In the data rows, 128 means zero.
Some points:
[103, 116, 102, 090, 149, 098, 133, 146, 140, 138, 128, 118, 096, 097, 099, 147, 061, 134, 141, 090, 103, 160, 139, 170, 128, 203, 122, 147, 214, 100, 101, 122]
[118, 138, 149, 087, 140, 086, 133, 153, 154, 086, 121, 133, 127, 190, 157, 153, 153, 141, 148, 155, 182, 143, 183, 125, 106, 176, 129, 108, 163, 122, 119, 170]
[135, 189, 161, 084, 147, 105, 218, 124, 091, 162, 137, 116, 071, 135, 130, 099, 146, 143, 149, 150, 167, 132, 139, 091, 139, 113, 101, 143, 122, 131, 198, 180]
[131, 135, 112, 196, 174, 080, 151, 121, 170, 082, 117, 132, 087, 142, 112, 134, 150, 148, 121, 153, 072, 118, 125, 093, 109, 165, 088, 141, 149, 116, 141, 148]
[139, 103, 078, 132, 141, 122, 073, 229, 164, 133, 103, 118, 134, 100, 152, 052, 100, 123, 142, 165, 184, 076, 120, 119, 119, 125, 092, 127, 097, 182, 135, 135]
[144, 054, 157, 072, 124, 139, 137, 140, 136, 144, 137, 099, 176, 107, 134, 115, 163, 020, 177, 092, 116, 105, 173, 148, 114, 122, 123, 154, 092, 069, 169, 139]
[125, 129, 195, 107, 164, 090, 104, 133, 122, 150, 084, 084, 156, 129, 101, 124, 116, 113, 059, 110, 128, 210, 086, 089, 155, 136, 168, 140, 120, 141, 107, 118]
[155, 106, 142, 133, 130, 200, 173, 155, 082, 114, 065, 158, 135, 076, 117, 164, 149, 158, 201, 123, 176, 129, 087, 128, 171, 183, 185, 103, 136, 112, 091, 145]
[150, 081, 102, 156, 199, 060, 145, 123, 113, 129, 132, 127, 151, 129, 127, 150, 162, 112, 128, 101, 203, 136, 076, 158, 163, 113, 116, 176, 098, 100, 132, 060]
[145, 149, 158, 158, 165, 179, 133, 069, 115, 099, 074, 089, 124, 152, 148, 108, 111, 099, 156, 166, 148, 096, 167, 131, 114, 121, 154, 143, 125, 098, 115, 071]
[120, 179, 150, 107, 090, 050, 118, 109, 130, 085, 121, 178, 166, 105, 121, 131, 087, 123, 165, 121, 129, 134, 138, 149, 111, 084, 151, 156, 137, 168, 096, 080]
[169, 119, 146, 158, 159, 140, 143, 104, 142, 220, 196, 183, 139, 131, 081, 158, 106, 150, 119, 155, 143, 088, 175, 112, 161, 147, 109, 129, 106, 175, 087, 147]
[121, 162, 100, 124, 059, 139, 154, 171, 174, 135, 111, 191, 133, 111, 103, 103, 127, 137, 153, 139, 149, 197, 144, 149, 097, 171, 113, 130, 106, 088, 172, 083]
[084, 089, 122, 165, 143, 177, 104, 105, 136, 105, 120, 191, 092, 116, 125, 120, 181, 106, 107, 134, 122, 134, 174, 142, 106, 095, 124, 107, 172, 145, 123, 121]
[168, 123, 118, 106, 146, 137, 094, 135, 143, 118, 134, 126, 155, 196, 105, 137, 156, 160, 132, 119, 104, 119, 189, 125, 198, 091, 139, 145, 170, 117, 131, 079]
[153, 154, 132, 157, 140, 145, 137, 137, 105, 116, 174, 145, 201, 109, 162, 137, 114, 168, 122, 088, 132, 131, 119, 145, 115, 052, 108, 128, 213, 100, 135, 181]
[108, 065, 153, 137, 106, 137, 130, 152, 095, 059, 203, 122, 120, 145, 160, 137, 097, 122, 176, 172, 118, 135, 099, 092, 128, 136, 141, 166, 132, 169, 148, 124]
[076, 124, 081, 067, 160, 126, 167, 112, 075, 153, 059, 162, 190, 158, 106, 130, 146, 109, 111, 143, 087, 083, 101, 141, 066, 148, 128, 160, 140, 167, 090, 155]
[154, 124, 119, 159, 145, 151, 118, 099, 166, 116, 179, 120, 138, 145, 104, 151, 095, 168, 148, 086, 142, 108, 113, 121, 026, 125, 193, 107, 091, 131, 158, 143]
[123, 138, 115, 155, 159, 140, 154, 119, 176, 131, 172, 091, 120, 069, 109, 090, 158, 092, 120, 160, 069, 159, 103, 109, 079, 138, 160, 115, 139, 102, 131, 134]
[065, 128, 171, 087, 167, 158, 131, 145, 127, 126, 170, 135, 123, 098, 170, 113, 134, 170, 108, 153, 111, 098, 148, 188, 158, 153, 082, 075, 103, 138, 100, 090]
[124, 121, 082, 164, 149, 159, 127, 165, 140, 173, 140, 069, 174, 151, 099, 140, 082, 093, 148, 147, 140, 156, 112, 142, 129, 101, 090, 073, 140, 122, 103, 159]
[119, 166, 092, 169, 081, 116, 131, 116, 133, 168, 134, 106, 070, 104, 185, 224, 156, 092, 168, 139, 115, 129, 136, 122, 151, 138, 125, 136, 157, 147, 102, 109]
[119, 122, 127, 134, 061, 111, 100, 203, 056, 160, 123, 069, 131, 086, 125, 169, 158, 176, 079, 132, 115, 134, 177, 126, 087, 124, 168, 124, 092, 135, 132, 150]
[161, 159, 092, 097, 131, 152, 146, 126, 093, 057, 181, 094, 128, 050, 099, 108, 151, 111, 031, 142, 139, 093, 146, 118, 148, 127, 140, 128, 147, 120, 139, 098]
[085, 110, 135, 112, 106, 157, 081, 096, 150, 130, 129, 113, 109, 146, 133, 137, 139, 144, 108, 158, 182, 157, 074, 106, 173, 116, 099, 163, 177, 101, 173, 182]
[166, 121, 141, 131, 116, 130, 135, 106, 129, 148, 164, 157, 165, 151, 248, 073, 137, 117, 102, 158, 096, 168, 122, 116, 134, 162, 156, 092, 128, 099, 091, 116]
[115, 083, 163, 196, 065, 106, 176, 134, 162, 164, 118, 123, 147, 129, 126, 108, 148, 135, 119, 174, 107, 111, 103, 114, 130, 115, 162, 196, 165, 156, 113, 130]
[174, 134, 058, 078, 169, 142, 086, 117, 118, 140, 107, 158, 091, 115, 176, 133, 096, 143, 136, 092, 099, 165, 134, 141, 143, 150, 137, 214, 093, 129, 139, 163]
[134, 092, 148, 159, 081, 086, 116, 128, 034, 142, 145, 132, 072, 175, 087, 078, 104, 130, 118, 129, 148, 119, 094, 191, 124, 122, 105, 095, 149, 071, 133, 115]
[054, 154, 091, 113, 127, 100, 077, 102, 147, 164, 145, 131, 135, 111, 092, 068, 148, 171, 183, 097, 149, 087, 144, 081, 163, 147, 193, 127, 116, 066, 112, 122]
[185, 144, 140, 143, 092, 114, 116, 078, 128, 118, 049, 091, 114, 110, 134, 049, 138, 141, 148, 086, 107, 127, 139, 129, 117, 104, 089, 081, 141, 145, 111, 162]
[096, 143, 104, 136, 111, 147, 161, 118, 139, 131, 119, 111, 129, 221, 128, 128, 134, 125, 109, 123, 123, 123, 147, 078, 120, 111, 109, 115, 094, 099, 111, 145]
[093, 070, 105, 123, 134, 128, 121, 094, 130, 137, 112, 166, 085, 104, 147, 157, 167, 131, 084, 115, 175, 170, 171, 101, 103, 060, 118, 118, 106, 157, 098, 146]
[166, 163, 097, 078, 081, 148, 127, 151, 174, 104, 124, 160, 108, 167, 144, 146, 109, 106, 095, 167, 114, 077, 066, 106, 144, 088, 163, 141, 128, 087, 096, 150]
[186, 111, 124, 136, 125, 095, 096, 142, 116, 108, 137, 159, 126, 163, 089, 153, 170, 082, 118, 130, 109, 136, 146, 114, 123, 143, 148, 070, 157, 122, 133, 162]
[118, 160, 140, 122, 096, 174, 151, 163, 152, 138, 143, 116, 123, 196, 115, 127, 202, 135, 113, 025, 122, 116, 100, 181, 124, 153, 110, 160, 108, 160, 123, 081]
[128, 125, 132, 106, 090, 176, 065, 061, 109, 134, 136, 072, 103, 130, 131, 132, 100, 104, 145, 140, 102, 115, 110, 132, 136, 178, 102, 124, 130, 167, 152, 135]
[149, 091, 108, 123, 139, 136, 143, 134, 130, 099, 109, 100, 095, 135, 104, 116, 134, 212, 191, 144, 061, 150, 089, 127, 153, 075, 105, 106, 101, 157, 108, 104]
[089, 113, 093, 145, 142, 132, 145, 141, 110, 139, 127, 136, 139, 159, 164, 112, 081, 123, 110, 059, 146, 144, 128, 065, 129, 148, 157, 080, 150, 194, 196, 062]
[059, 155, 127, 163, 117, 133, 110, 114, 095, 130, 096, 183, 184, 112, 116, 153, 073, 123, 145, 137, 074, 147, 147, 116, 138, 110, 087, 156, 087, 070, 183, 126]
[103, 193, 148, 176, 160, 113, 077, 155, 102, 079, 138, 132, 141, 101, 136, 143, 172, 108, 122, 099, 143, 089, 066, 128, 125, 167, 080, 114, 084, 131, 108, 143]
[149, 166, 152, 170, 139, 172, 122, 122, 130, 132, 140, 086, 123, 132, 144, 115, 105, 137, 115, 140, 179, 181, 170, 162, 096, 109, 107, 182, 117, 128, 078, 142]
[117, 079, 094, 105, 073, 081, 180, 072, 170, 092, 142, 091, 164, 091, 132, 133, 111, 142, 104, 115, 136, 107, 153, 176, 185, 139, 087, 097, 085, 141, 120, 146]
[143, 129, 170, 162, 138, 096, 103, 158, 172, 146, 070, 127, 106, 121, 173, 165, 090, 144, 064, 138, 128, 041, 155, 168, 147, 136, 168, 119, 115, 112, 187, 124]
[183, 114, 182, 060, 108, 123, 104, 104, 135, 160, 125, 123, 147, 096, 110, 178, 144, 152, 127, 138, 132, 099, 097, 055, 061, 131, 048, 111, 143, 118, 149, 055]
[122, 165, 127, 097, 159, 105, 136, 103, 124, 153, 158, 111, 102, 145, 119, 150, 143, 087, 164, 183, 116, 147, 105, 212, 120, 083, 179, 096, 116, 181, 187, 136]
[125, 159, 142, 129, 116, 138, 141, 112, 105, 110, 100, 164, 173, 126, 090, 100, 094, 113, 104, 124, 136, 156, 121, 148, 159, 160, 175, 134, 130, 180, 141, 142]
[122, 122, 195, 105, 156, 141, 146, 176, 134, 119, 125, 173, 054, 105, 103, 123, 070, 098, 137, 063, 097, 138, 123, 093, 146, 078, 140, 118, 094, 108, 076, 140]
These points spread out most along one direction. Take the direction at right angles to it along which they spread out most. Go by this last direction. Where along it does each point below lie, from 0 to 99? The average is 50, and the first point in the table lies past the average. One standard deviation of the points above along it is 16.
[125, 129, 195, 107, 164, 090, 104, 133, 122, 150, 084, 084, 156, 129, 101, 124, 116, 113, 059, 110, 128, 210, 086, 089, 155, 136, 168, 140, 120, 141, 107, 118] 53
[153, 154, 132, 157, 140, 145, 137, 137, 105, 116, 174, 145, 201, 109, 162, 137, 114, 168, 122, 088, 132, 131, 119, 145, 115, 052, 108, 128, 213, 100, 135, 181] 62
[155, 106, 142, 133, 130, 200, 173, 155, 082, 114, 065, 158, 135, 076, 117, 164, 149, 158, 201, 123, 176, 129, 087, 128, 171, 183, 185, 103, 136, 112, 091, 145] 57
[108, 065, 153, 137, 106, 137, 130, 152, 095, 059, 203, 122, 120, 145, 160, 137, 097, 122, 176, 172, 118, 135, 099, 092, 128, 136, 141, 166, 132, 169, 148, 124] 61
[135, 189, 161, 084, 147, 105, 218, 124, 091, 162, 137, 116, 071, 135, 130, 099, 146, 143, 149, 150, 167, 132, 139, 091, 139, 113, 101, 143, 122, 131, 198, 180] 61
[145, 149, 158, 158, 165, 179, 133, 069, 115, 099, 074, 089, 124, 152, 148, 108, 111, 099, 156, 166, 148, 096, 167, 131, 114, 121, 154, 143, 125, 098, 115, 071] 57
[085, 110, 135, 112, 106, 157, 081, 096, 150, 130, 129, 113, 109, 146, 133, 137, 139, 144, 108, 158, 182, 157, 074, 106, 173, 116, 099, 163, 177, 101, 173, 182] 65
[169, 119, 146, 158, 159, 140, 143, 104, 142, 220, 196, 183, 139, 131, 081, 158, 106, 150, 119, 155, 143, 088, 175, 112, 161, 147, 109, 129, 106, 175, 087, 147] 49
[144, 054, 157, 072, 124, 139, 137, 140, 136, 144, 137, 099, 176, 107, 134, 115, 163, 020, 177, 092, 116, 105, 173, 148, 114, 122, 123, 154, 092, 069, 169, 139] 28
[065, 128, 171, 087, 167, 158, 131, 145, 127, 126, 170, 135, 123, 098, 170, 113, 134, 170, 108, 153, 111, 098, 148, 188, 158, 153, 082, 075, 103, 138, 100, 090] 11
[118, 160, 140, 122, 096, 174, 151, 163, 152, 138, 143, 116, 123, 196, 115, 127, 202, 135, 113, 025, 122, 116, 100, 181, 124, 153, 110, 160, 108, 160, 123, 081] 33
[119, 166, 092, 169, 081, 116, 131, 116, 133, 168, 134, 106, 070, 104, 185, 224, 156, 092, 168, 139, 115, 129, 136, 122, 151, 138, 125, 136, 157, 147, 102, 109] 60
